Each row is where one point has got to under a steady rotation. How many ticks took it there?
The counts run from 0 to 789.
[127 134 146 154 118 140 115 110 130 168  99  90 139  97 143 160  91 119
 171 104 152 128 158 151  80 125 150  87 134 169  93 123 145 137 133  90
 157 171] : 137
[117 117 117 119 138 118 119 141  99  89 113 172 121 128 190 115 163 118
 158 153 101  97  99 130 170 132 112 110  65 102 166 111 160 167 139 140
 123  98] : 514
[ 92 162 183 126 157 142 125 106 132 147 104 129 158 121 160 142 180 157
 157 104 111  85 143 123 110 163 127  76 131 114 111 150 153 118 154 134
 136 169] : 615
[151 169 126 118 106 143 127 161 155 117 143 126  98 137 160 108 211 126
  87 140  86 128  96 119 130 156 110 161  76 122 148 127 137  98 137 148
 111 122] : 187
[140 100 142 120 115 155 153 161 210 162 162 140 129 126 113 126 115 160
  94 145 119 112  81 109 141 131 140  92 138 110 133 164 153 152 151 179
 104 190] : 668
[151 159 128 135  98 120 137  97 144 199  87 160 121 136 180 108 115 167
 152 111 145  95 124 134  85 138 129  98  92 152 146 119 141  84 140 115
 141 108] : 126
[122 142 113 154  90 139 118 151 134 106  88 151 144 127 179 107  66 122
 147  93 125 113 104 137 142 117 111 143  81 165 108 124 121 172 110 161
 188 145] : 401
[134 111 114 146  93 100 153  94 151 180 126 155 109 132 160 115 136 140
 145 136 109  76  97 150  96 126 127  92  76 132 157 122 165 112 161 134
 134 112] : 35
[147 145 111 149  76 125 164 117 123 138  88 130 129 140 143 109  51 100
 147 115 157 140 170 162 113  99 126 142  82 125 126  98 129 115 110  83
 149  94] : 558
[109 143 125 171  93 152 144 141 135 139  72  96 111 117 125 150  56 114
 127 108 154 133 151 133 133  95 136 147 103 144  78 145 137 123 103  87
 154 119] : 480
[175  86  99 132 109 109 150 120 173 186 162 149 120 146 129 130 122 141
 107 165 109 126  94 134 149  85 127 118 100 100 172 127 142 127 121 139
  81 103] : 589
[141 101 135 143 103 119 103 112 186 112 188 117 118 153 123 125 123 103
 119 113  96 131 116 163 161 126 110 164 143 107 168 119 107 155  80  85
  86  99] : 178
[106 122 134 144 151 136 141 111 118 117 134 135 137 136  97 131  68 112
 138 172 153 156 163 150 157  56 156 117 110 115 143 103 133 148  91 110
 127  92] : 238
[118 151 144 130 115 147 107  94  58 154 115 121 165 151 144 138 161 164
 146  85 115 142 159 131 121 118  89 155  81 134 145 134 127  85  92 100
 137 103] : 140
[ 96 116 196 126 147 165 154 159 131  94  91 128 137 129 113 183 118 114
 161 157 122 126 153 115 146 122 150 119 129  72 135 174 122 157 152 120
  89 119] : 92
[129 104  98 145 132 129  77 167 132 104 124  91 126 114 176 135 145 106
 136 128 107 131 101 132 162 137 122 131 117 155  95 143 163 196 139 114
 137 174] : 425
[127 124 140 112 118 148 166 118 162 123 143 158 127 143  97 105 132 147
  81 150 104 134 140 115 170  87 145 140 103  62 196 126 130 124 114 123
  78 109] : 748
[123 136 114 157 102 139 135 127  88 118 116  93 139 113 142 137  94  78
 145 136 137 158 184 166 112  79 138 122  93 122  86 122 163 146 103  69
 142 124] : 70
[ 99  94 122 161 136 157 102 141 145 100 102 101  70 109 137 150 153  82
 132 150  79  95 101 137 148 159 148 121  97 135 106 160 140 168 148 131
 133 183] : 106
[134 127 106 168  85 129 148 150  91 156 118  93 135 135 147 143 120 101
 125 134 132 165 163 148 113  85 112 151  89 134  82 111 165 102 100  82
 139 102] : 71
[145 102 122 145 115  80 142  98 180 160 130 153 127 143 174 101 107 121
 171 137 127  79  96 161 137 147 103  84 133 131 160 124 143 142 145 135
 121 111] : 522
[155 145 134 128 117 151 143 165 176 155 138 136 181 147 160 129 114 163
 121 106 127 142  85 104 152 115  88 135 141 143 126 151 110 122 106 206
 134 154] : 325
[175 152  93  80 127 102 103  89 161 135 136 133 109 143 132  61  99 117
 142 120 141 115 112 177 147 171 117 121 110 140 189  92 129 150 125  97
 125 116] : 202
[213  99 135 135 113 125 145 153 155 174 141 150 154 141 152 140 127 131
 139 168  90 147 120 129 115  95 150  84 109 117 169 132 136 145 128 164
 117 149] : 499
[141 199 142  70 145 127 120 109 162 138 156 158 127 137 141  81 137 157
 132 145 159 121  87 129 122 159 122  99 108 152 176 101 137 112 152 158
 131 122] : 43
[128 119 163 139 127 131 162 130 121  89 121 181 145 159 146 136 117 104
 160 166 108 121 156 146 145 100 141 127 107  84 188 116 118 156 103 134
  98  86] : 171
[120  73 105 143 123 143 102 119 155 126 167  93 116 117  87 137 113 146
 101 115 122 148 105 125 197 103 118 146 120 102 154 149 152 173 116  79
  83 118] : 587
[139 133 156 177  96 149 185 165 152 125 122 134 102 126 131 160 138  93
 103 168 116 166 157 144  89  87 162 142  86 102 135 120 143 102 124 110
 102  94] : 740
[138 110 152 181 117 163 174 143 155 128 135 112 103 119 112 170 101  73
 123 178 116 170 166 154 109  79 182 119 116 111 116 131 136 135 113 103
 105 127] : 739
[ 75 124 125 148 175 153  96  71  87 134  90  85 110 117 136 143 155 100
 156 116  88 110 159 138 149 135 137 135 111 105  92 133 129 104 108  87
 140 143] : 617
[119 141 153  84 121 119 155  97 132 161 109 151 120 147 118 123 125 162
 136 116 162 110 156 137 114 153 121 119 115  93 171 141 155  87 159  66
  86  71] : 284
[107 112 132 133 139 147 108 111  89 100 121 146  93 141 138 151 198 139
 128 143  79 119 116 132 158 137 133 146  59  97 176 139 132 123 133 113
  99  81] : 26
[158  92 102 160  86 131 118 165 115 110 122 146 116 136 172 151 130 103
 128 156  98 149 105 154 113 101 140 130  49 135 145 121 140 156 121 126
 128 101] : 582
[ 52 129 157 137 184 150  99  96 103 121 107 114  94 126 137 156 160 121
 159 143 132  94 140 117 171 143 131 137 120 105 133 148 123 112 124 100
 100  93] : 526
[158 131 125 118 127 147 121 113  92 176 147 116 127 157 123 136 158 147
 122 128 101 135  96 133 108 146  85 146  80 145 142 127 112  74 117 187
 164 137] : 301
[145 140 143 110 142 127 107 119 172 155 157  80  90 133  98 149  94  98
 148 149 162 133  99 171 102 187 117 109 152 171 107 128 131 144 153 140
 149 166] : 372
[117 120 112 138 141 137 102 173 167 144 152  84  80 104 152 150 153 123
 128 148 168 125  70 125 158 157 112 124 133 157  82 155 164 122 158 129
 118 131] : 517
